Each row is where one point has got to under a steady rotation. How many ticks took it there?
The counts run from 0 to 234.
[ 1.11  2.73  2.32 -0.31  0.02  3.03  0.49  1.20  2.01 -0.97 -2.67 -0.69
 -0.53  0.29 -0.61  2.76 -1.58 -0.78  2.76  2.84  0.58 -0.85 -1.66  1.21
  0.76 -1.30  0.55 -1.61  2.49  0.67 -0.26 -3.39  1.83 -0.62  1.22  1.66]
160
[-2.45 -0.61 -0.31  1.58  1.06 -1.19 -1.89  0.48  1.81 -0.97 -0.04  2.34
  1.19 -0.21 -3.23  3.76 -2.06 -1.22  0.09  3.22 -0.29  0.66  2.34 -0.32
 -0.71 -1.85  1.61  0.10 -1.17  2.18 -2.43  0.89  2.81 -1.69  1.81  0.74]
31
[-3.94 -0.45 -0.86  0.73  3.26  1.69 -1.51  1.59 -0.37 -0.22 -4.01  2.14
 -0.89  0.51 -0.90  0.65 -0.93 -2.60 -0.22 -0.83 -2.54 -0.87 -0.76 -1.72
  1.76 -0.33 -0.63  0.35  0.41  1.03 -1.68 -3.18  1.45  2.56  2.13  0.31]
39
[-5.08 -0.39 -1.02  1.62  2.10  0.28 -2.35  0.76 -0.16  1.32 -1.35  0.69
 -0.16 -0.42 -1.63  0.71 -0.73 -0.01 -0.02 -1.94 -3.25  1.32  1.72 -2.53
  2.25 -0.20 -0.43 -0.27 -0.34  1.35 -2.25 -0.43  2.09  1.81  3.35  0.57]
225
[ 0.22 -3.05  0.35 -0.44  1.20  2.13 -1.25  0.65  0.73  0.53  0.24 -2.84
  0.33 -0.25 -0.71  1.07 -2.48 -1.15  0.68  4.02 -0.73 -2.42 -1.46  1.40
 -1.24 -0.59  0.16 -3.54  1.61 -1.43 -0.96 -0.78  3.84 -0.34  1.71  2.80]
23
[-0.51  0.73 -1.05  0.02  0.76 -1.73 -0.57 -0.06  1.26 -1.22 -1.03  0.47
 -2.10 -0.28 -2.86  4.88 -0.29 -1.27  0.40  0.03 -0.48  0.09  2.55 -3.33
 -0.32 -3.17  0.64 -1.11 -2.52  2.14 -0.87 -1.17  3.33 -1.05 -1.90  0.22]
83
[-0.71  1.16  2.73 -0.06  0.95  2.00 -0.47 -1.44  2.41 -2.09 -1.22 -1.38
  0.60 -0.58 -1.65  1.17 -2.04  2.49  3.23  3.51 -1.31 -1.01  0.35  0.64
  0.48  0.27 -0.33 -0.98  1.87  1.49 -1.95 -2.43  3.26 -0.78 -0.67  2.44]
157
[-3.89  0.49 -0.53  0.79  1.64 -0.43 -3.78 -0.03  0.06 -0.10 -0.42 -0.22
 -1.20 -2.85 -0.68  0.82 -1.27 -0.07 -1.49 -1.40 -2.01 -1.32  0.95 -1.86
  2.78 -0.85 -1.39  0.14  1.39  1.65 -2.07 -2.90  0.25  1.94  2.59  2.19]
227
[-0.09  2.52 -3.06 -1.87  1.86 -0.59  1.03  1.23  0.95  1.21  1.20 -0.47
 -1.19 -0.60 -2.40  4.75 -1.28 -1.91  0.12  0.73 -0.63  1.12  2.17 -1.24
  0.21 -1.73 -0.86 -2.79 -1.26 -1.70 -1.27  1.40  2.48 -1.74 -0.40  1.11]
133
[-0.30 -1.45 -2.43 -0.71  1.93 -0.74 -2.44 -0.69  1.29  2.10  0.84  0.46
 -1.23 -1.45 -0.15  4.49 -1.80 -1.30  0.29  0.02 -0.76 -2.04 -0.42  0.58
 -1.01 -1.75  2.69 -1.34  0.03  1.13 -0.33  2.52 -0.54 -0.27  3.65  3.04]
62
[ 1.12 -1.66  1.47  0.27 -0.16  1.06 -0.48  3.09  0.20  0.15 -0.57 -0.56
 -0.17 -1.35  1.03  1.78 -2.23 -2.54  0.66  3.53  0.17 -0.28 -2.21  2.35
 -0.45 -2.06  1.30 -3.30  0.68  0.37  0.23 -0.84  4.09 -0.36  1.55  2.69]
25
[-2.15 -0.57 -0.19 -2.01  3.13  1.02 -2.76  1.07 -0.41  0.84  1.26 -1.19
 -1.48 -1.38 -0.57 -0.64 -2.40 -3.31 -0.53  1.86 -2.07 -1.26 -0.38 -0.27
  2.55 -0.80 -3.54 -2.93  2.11  0.15 -0.88 -1.87  0.81  1.97  0.86  0.86]
177
[-0.33  0.30  0.04 -0.09  2.91 -0.87 -1.87  0.20  1.03 -0.88 -1.86  3.12
  0.58 -1.71 -0.06  4.24 -2.19 -0.54  1.59  1.62 -0.50 -1.94 -0.29  0.64
 -0.35 -1.75  2.40  1.29 -0.88  4.45  0.38  0.52  0.07 -1.14  0.42  2.60]
114
[-3.77  2.09 -0.75 -0.58  1.98  0.56 -1.73  0.15  1.58  1.02  0.59  0.56
 -1.12  1.40 -2.09  0.13 -2.33 -2.71  1.75  0.85 -1.82  2.88  0.56 -1.13
  1.97 -1.32 -2.50 -2.40  0.70  1.83 -1.92 -0.72 -1.39  2.39  2.64  0.58]
173
[-2.96 -0.01 -1.47 -0.23  0.72  2.24 -0.88 -1.55  2.35  0.18  0.65 -1.10
 -0.36  0.41 -1.53 -0.65 -1.13  1.09  3.66  1.02 -1.86  1.76 -1.21  1.14
  0.26  0.24 -1.00 -3.39  1.50 -0.34 -2.47  0.10  0.60  1.81  3.40  4.43]
18
[ 1.04 -0.76 -0.83  1.87  2.72  1.98 -2.73 -1.94  1.26 -0.58 -1.82  3.62
 -1.41 -1.64  1.07  2.02 -1.93 -0.56  3.41  1.21 -2.83 -1.80 -0.83  0.96
 -0.54  0.61  1.31 -0.47  2.39  1.81  0.51  0.55  0.49  0.58  0.57  1.87]
199
[-0.19  0.10 -0.44 -0.30  2.22 -1.14 -1.32  1.69  1.51 -0.85 -2.07  0.96
  0.62 -1.87  0.45  5.41 -1.91 -0.21  0.15  1.46 -0.17 -1.75 -0.55 -0.21
 -0.99 -1.48  3.14  0.46 -1.10  4.15  0.33 -0.37 -0.06 -1.31  0.98  3.08]
113
[-2.31  1.78  0.73 -0.14  3.06  1.77 -1.07  2.98  0.10  2.34 -0.45 -1.60
  0.30 -0.28 -0.35  1.81 -0.95  1.35  1.04 -2.48 -2.81  1.03  0.54 -2.27
  1.84 -0.51 -0.80 -1.21  0.89  2.08  0.29  1.06  1.97 -0.54  5.04  0.56]
141
[ 0.98  1.34 -1.21  1.06  0.57  1.31 -1.36  2.69  1.10  1.35 -0.65 -1.38
 -1.31 -1.22  0.30  3.45 -0.67  0.11  1.50 -1.74 -0.30 -0.44 -1.79 -0.24
 -1.69 -2.47  1.06 -2.02  1.21  0.85  1.72 -0.06  1.84 -0.69  5.70  2.47]
58
[-0.73  0.11 -2.50  0.34  1.56 -0.81 -0.26 -0.20 -0.77  2.71  0.33 -0.58
 -1.39 -1.99  1.11  1.79 -1.90  0.84  3.21 -1.16 -2.00  2.87  1.19  0.63
  0.91  0.26 -0.32 -2.95 -0.47 -1.02 -0.96  2.36  2.85  0.70  0.19  4.21]
99
[-2.88  0.39 -0.26 -2.39  3.62  1.16 -0.12 -0.69  0.51 -1.21 -2.55 -0.13
 -0.95  2.06 -1.91 -0.05 -1.91 -1.03  2.21  0.79 -1.91 -0.94 -0.88 -1.63
  1.33 -0.23 -2.02 -1.69 -0.91  2.02 -2.12 -3.69  0.48  2.54 -1.15  2.08]
123
[-1.55  3.53 -1.01 -0.52  1.81  2.03 -1.64  0.35 -0.09  1.69 -1.59  0.85
 -2.81  1.10 -2.29  1.10 -1.19 -1.36  3.18 -2.61 -0.58  0.16  0.36 -1.54
  0.98 -2.46 -2.29 -0.31  0.82  1.12 -0.11 -1.94  0.57  1.62  3.51 -0.30]
89
[-2.90  2.25 -0.10  0.55  1.19  0.33 -1.57  0.23  1.86  1.04  0.74  0.41
 -1.42  1.53 -0.74  1.37 -2.26 -2.82  1.75  0.31 -1.62  3.80  0.96 -1.98
  1.75 -1.52 -1.07 -3.44  0.26  2.37 -1.29 -0.71 -1.82  2.09  2.21  0.23]
172
[-3.37  0.24  1.76  1.44  0.56  1.07 -1.59  0.83 -0.14  1.18 -2.78  0.33
 -1.79  1.80 -0.36  1.97 -1.29 -3.15 -0.11 -0.77 -1.32 -0.20 -0.26 -2.13
  3.03 -1.23  1.70 -0.79  0.36  1.60 -1.99 -2.86  0.99  2.71  2.67 -0.81]
37
[-1.90 -0.51 -1.19 -1.43  3.77  1.05 -0.06 -0.75  0.74 -0.56 -2.35 -1.60
 -0.92  1.93 -1.44  0.76 -2.40 -0.97  1.35  1.24 -2.17 -1.38 -0.62 -2.65
  0.03  0.60 -2.52 -1.68 -0.41  1.14 -1.57 -3.84  1.37  1.79 -1.61  1.94]
124
[-4.66  0.24 -1.07  1.67  1.94 -0.31 -3.39  0.18  0.45  0.99 -0.54 -0.67
 -1.14 -1.30 -0.74  1.29 -1.07  0.14 -1.11 -2.17 -2.49  0.12  1.47 -3.08
  2.54 -0.11 -0.51 -0.37  0.55  1.43 -2.20 -1.87  0.88  1.56  3.38  1.31]
226
[ 0.94  0.37  0.69 -0.87  0.25  2.49 -1.77  0.40  0.52 -0.10  0.71 -1.21
 -2.55 -1.33 -1.17  0.46  0.68  0.45  2.25 -1.18 -0.23 -0.92 -0.73 -0.12
 -0.41 -3.35 -1.23 -2.43  1.85  1.94  1.14 -1.28  5.38 -0.72  3.28  1.82]
55
[-0.04  0.52  2.78 -1.11  0.09  1.51  0.57  3.45 -0.29  0.78 -2.75 -1.96
  0.26 -0.49  0.98  3.54 -0.88  0.26  0.90  0.29  0.79 -1.89 -2.20  1.24
  1.47 -2.31  2.56 -0.97  0.33  2.08  0.75 -1.33  3.00 -0.85  3.29  2.72]
109
[-2.77  0.45  0.41 -2.04  1.39 -0.44  0.73 -0.31  1.12 -0.68 -1.01  1.69
 -0.01 -1.21  1.18  1.57 -0.26  0.61  2.53  0.83 -1.98  1.15 -0.83  1.69
  3.22  0.86  1.63 -1.71 -0.53  1.58 -2.43  1.16  2.37  1.77 -1.28  5.03]
152
[-0.47 -1.88 -1.25 -1.10  1.51 -1.06 -3.66 -1.10  0.63  1.57  1.46  1.46
 -1.27 -1.67 -0.23  3.63 -1.75 -2.14  0.78  0.90 -0.21 -2.06 -0.44  1.42
 -0.01 -2.39  2.51 -0.97  0.20  2.36 -0.18  2.70 -0.58 -0.02  3.01  2.90]
63
[-1.59  2.52 -2.13 -0.72  3.11  2.63 -1.08  0.46 -0.07  2.04 -1.89 -0.09
 -2.67  1.52 -2.09  1.24 -1.30 -1.11  2.49 -2.82 -1.74 -0.69  0.26 -1.83
  0.73 -1.38 -2.02 -0.50  0.76 -0.10 -0.45 -1.39  0.22  1.39  3.97 -0.29]
90
[-2.90  0.48  0.77 -0.20  1.75  0.69  0.22 -2.08  0.70  1.42 -3.04  0.32
 -1.16  4.02 -1.21  2.57 -2.47 -1.05  3.67  0.49 -1.15  0.86  0.11 -1.51
  1.82  0.36  1.49 -1.07 -1.35  1.76 -2.68 -0.88 -0.46  2.06 -0.18  0.65]
120
[-0.55  0.80 -0.72  0.25  1.37  0.41 -0.47  4.03 -1.59  0.64 -0.15  0.18
 -1.15 -3.64  1.86  0.57 -1.64 -2.57 -0.37  1.09 -1.40  1.52 -0.48  1.39
  2.62 -0.68 -1.69 -3.05  1.09 -0.81  0.10 -0.28  3.43  0.83  0.15  2.72]
181
[-4.39 -2.44  0.47  1.08  1.13 -0.14 -0.71 -0.36 -0.06  0.99 -2.22 -0.14
  0.30  1.44 -0.19  0.01 -2.43  0.81  2.74  0.27 -1.77  1.17 -0.52  0.50
  1.16  0.61  1.37 -1.21 -1.97  2.11 -2.93 -0.48  2.06  2.05  1.96  3.90]
69
[-3.34 -0.23 -0.13 -1.20  1.96  0.21  0.77 -0.64  1.64 -1.37 -1.12  0.83
  1.10 -0.69 -0.19  1.62 -0.25  2.15  2.63  1.25 -2.39  0.69 -0.17  0.42
  1.93  1.54  1.45 -1.48 -0.30  1.50 -2.75  0.70  2.68  0.62 -1.68  4.76]
153
[-1.15  1.60 -1.91 -2.95  0.00  1.16 -0.19 -1.27  1.73 -1.32  1.45  0.40
 -2.62 -1.32 -3.55  0.89  1.65 -0.01  1.55 -0.98 -0.43 -0.03  0.66 -0.50
  1.13 -2.55 -1.15 -2.16  0.30 -0.46 -2.25 -0.49  4.38  0.58  0.47  2.63]
51
[-0.49 -0.87 -0.85  0.09  1.15 -0.98 -2.16  1.38  0.44  0.66  1.45  1.39
 -1.42 -1.68 -1.75  4.57 -2.51 -4.51 -1.91  2.49 -0.24 -0.81  1.62 -0.55
 -0.26 -3.25  1.12 -1.63 -0.86  0.46 -0.75  1.20  2.24 -1.29  1.50 -0.61]
218
